In the data rows, 128 means zero.
In each game, the first row plays the second. By how much does the first row win? 20 means about a draw, 40 a big win and 0 a big loss. Wins can go round in a circle. Each row has two weighted sums of its numbers, A and B, taken from their middle values. A row wins by its A times the other's B, less its B times the other's A.
[125  93 122 128 124 119  99 117  87 131]
[128 146 130 125 130 129 152 137 142 131] 21
[121 133 119 151  89 122 134 126 129 157]
[ 93 121  87  98  90  83 126  87 113 107] 18
[ 95 116  88 100  89  82 121  86 109 108]
[ 93  97 131 100 126 130 106 129 128 106] 18
[ 87  94 133  96 134 130 101 124 129 102]
[148 131 150 149 150 152 136 148 146 105] 18
[151 134 144 151 147 125 143 127 131 157]
[ 85 155 129  93  80 141 158 146 153 100] 19
[141  93 144  93 144 142 100 143 134 102]
[135  98  84 136 131  83 104  85  92 105] 15
[ 95 101  85 100  88  86 104  87  92 107]
[ 86 131 116  93  80 121 132 124 127  99] 18
[ 94  99  88  99  88  84 107  88  94 106]
[ 95  99  88 101  90  83 106  86  94 105] 19
[138 137 136 139 134 130 138 134 135 101]
[139 158 136 141 133 147 163 152 154 147] 14
[130 133 128 134 128 125 139 128 130 142]
[124 155 141 128 141 147 143 152 153 101] 21
[120 100  86 129  87  84 106  88  92 133]
[130 148 127 133 128 138 156 144 146 101] 23
[134 152 132 137 129 146 160 150 151 103]
[135 159 144 140 132 149 163 154 155 145] 15
[140  92 133 143 134 124  96  76  83 148]
[151 148 134 158 145 138 156 142 147 162] 11
[ 92 141 133  99  89 134 142 135 139 104]
[ 83 149 140  94  81 141 149 144 144  99] 20
[145  91 136 146 140 132  98  77  84 152]
[144 145 133 147 141  75 151 138 143 150] 32
[130 130 132  93 132 133  98 133 133 100]
[131 158 133  96 131 143 161 148 152 101] 19
[151 152 151 152 149 154 156 153 154 157]
[148 134 141 150 146 125 139 127 129 154] 19
[120 115 118 123 118 135 101 134 116 128]
[144 142 143 142 143 143 146 141 138 103] 22
[ 89 142 130  95  86 135 147 137 140 102]
[142 155 150  94 146 150 157 151 151 104] 17
[ 86  94  81  92  82  74  99  78  87 100]
[154 127 151 154 152 148 133  82 124 155] 13
[147 127 123 153 121 122 103 122 123 160]
[148  92 118 151 147  74  99  79  87 142] 15
[131 139 135 129 133 135 102 135 130 135]
[148 148 151 149 148 152  97 153 153  99] 6
[137 154 152 137 147 153 154 155 155 103]
[153 133 119 156 144 120 137 126 127 163] 10
[149 131 136 153 144 134  97 134 134 161]
[ 94 100  87  99  91  85 104  86  93 107] 21
[ 87 133 141 123 128 141  99 143 142 133]
[137  94 130  94 135  77 100  81  86 103] 25
[149 152 144 154 145 148 153 150 150 161]
[152 155 149 155 150 144 159 145 148 159] 20
[139  94 138 143 139 132  99  78  85 146]
[146 158 144 149 146 142 163 149 154 155] 14
[158  93 152 162 154 146 102  81  88 166]
[ 93  99  86  97  90  83 106  87  93 106] 21
[ 94  97  86 100  90  84 106  89  92 108]
[137  94 132 139 134 129 102 121  89 144] 21
[ 95  99 139 100 139 137 104 131  93 107]
[128 147 141  98 128 144 104 146 146 105] 27
[ 88 155 148  94 148 151 149 151 154 102]
[143 144 147 141 146 147 146 146 145 134] 19
[130 161 150 136 120 155 168 156 159 141]
[149  92 147 152 148 143 100 135  88 154] 20
[154  95 150 158 148 150 103 148 145 163]
[147  91 146 147 147 141  98  76  85 100] 32
[150 142 149 152 149 141 146 138 140 103]
[158  94 155 159 157 151  99 145  86 163] 19
[122 143 122 148 118 125 152 134 139 154]
[145 131 139 147 143 137 134 126 128 146] 24
[ 86 150  80  91  82 138 153 144 147 101]
[132  94 126 134 128 117  99 118  85 140] 10
[ 93 100  86 100  90  84 104 104 110 108]
[139  99 149 100 138 147 108 148  92 107] 15
[142 138 145 145 143 144 102 143 142 152]
[119  92 117 123 117 115  99 117 115 125] 22
[152  94 145 155 149  78 101  81  90 157]
[ 91 141 137  96 133 135 142 139 140 105] 13
[148 156 155 144 153 156 157 157 157 144]
[139 155 135 142 135 130 163 125 152 147] 19
[ 92  96 125 100  89 128 104 128 129 106]
[157  94 151 156 155 146  99  79  87 161] 11
[ 92  97  86  98  87  82 105  85  91 107]
[150  97 144 156 142 141 104 137 118 162] 23
[157  92 155 157 157 154  98 149 116 143]
[144  95 146 147 147 144  99 141 137 141] 20
[125 140 123 127 123 120 148 128 135 101]
[ 93  99  87  99  88  83 106  85  93 108] 23
[133 150 135 138 135 140 153 145 145 143]
[157  93 149 159 154  74 100  78  86 163] 12
[ 92 124  88  98  88 107 126 113 119 105]
[128 162 151 134 118 156 165 160 159 140] 17
[143 128 141 129 142 135 133 115 122 130]
[147  92 145 146 146 144  97 141 133 141] 19
[128 152 133  97 129 141 156 144 148 103]
[156  96 152 158 155 148 100 130  86 161] 20
[ 93 136  86 101  89  83 139  83 129 105]
[146  95 149  97 146 147 101 144  88 103] 19
[130 138 125 129 127 123 143 123 135 131]
[150  99 145 153 147 137 107 134  94 157] 20
[147 150 140 149 147 145 135 151 151 101]
[151 151 143 151 148 146 152 150 149 101] 16
[116 122 117 100 118 118 124 120 121 107]
[138 151 146 140 140 147 150 145 149 149] 21
[ 87 137 120  94  82 126 143 128 133  99]
[157 150 144 161 153 137 153 142 146 166] 24
[ 85 122  79  92  79 108 127 112 120 100]
[146 147 154 100 152 155 105 155 150 106] 19
[141  93  78 145 134  75  99  80  86 152]
[152  93 153 149 152 153 100 151 146 141] 23
[152 157 154 154 153 157  98 155 156 158]
[ 90 128  84  97  87 111 131 118 122 107] 22
[149 143 145 151 147 135 146 135 140 103]
[146 149 147 146 145 149 101 149 151 132] 31
[157  92 150 163 155 146  99 127 128 165]
[ 94 148  85  98  89 139 151 143 146 107] 14
[122  98 121 122 119 114 107 111  93 109]
[122 152 140 131 119 146 156 147 150 135] 21
[ 85 141 110  94  83 138 131 140 142 100]
[146 129 149 144 150 148 128 147 144 129] 20
[ 95  99 142  99 141 141 107 137  92 105]
[ 91 148  85 102  89  82 153 137 143 108] 24
[133 154 142 136 129 149 157 150 153 144]
[ 90 129  86 101  89  81 136 115 125 105] 15
[138 134 148  97 145 146 142 146 145 105]
[135 141 133 141 133 132 144 135 138 145] 20
[ 87 147 143  94 136 143 150 145 147 101]
[ 93 158 148  99  88 152 164 156 157 107] 26
[ 85 131  78 138  83  74 137 111 124 101]
[135  92 124 139 130 124  98 123 124 145] 21
[125 140  81 131 119 124 148 133 137 138]
[150 153 154 145 155 156 102 156 155 146] 26
[140 146 129 148 126 130 151 130 141 154]
[119 128 123 100 120 124 129 123 127 107] 19
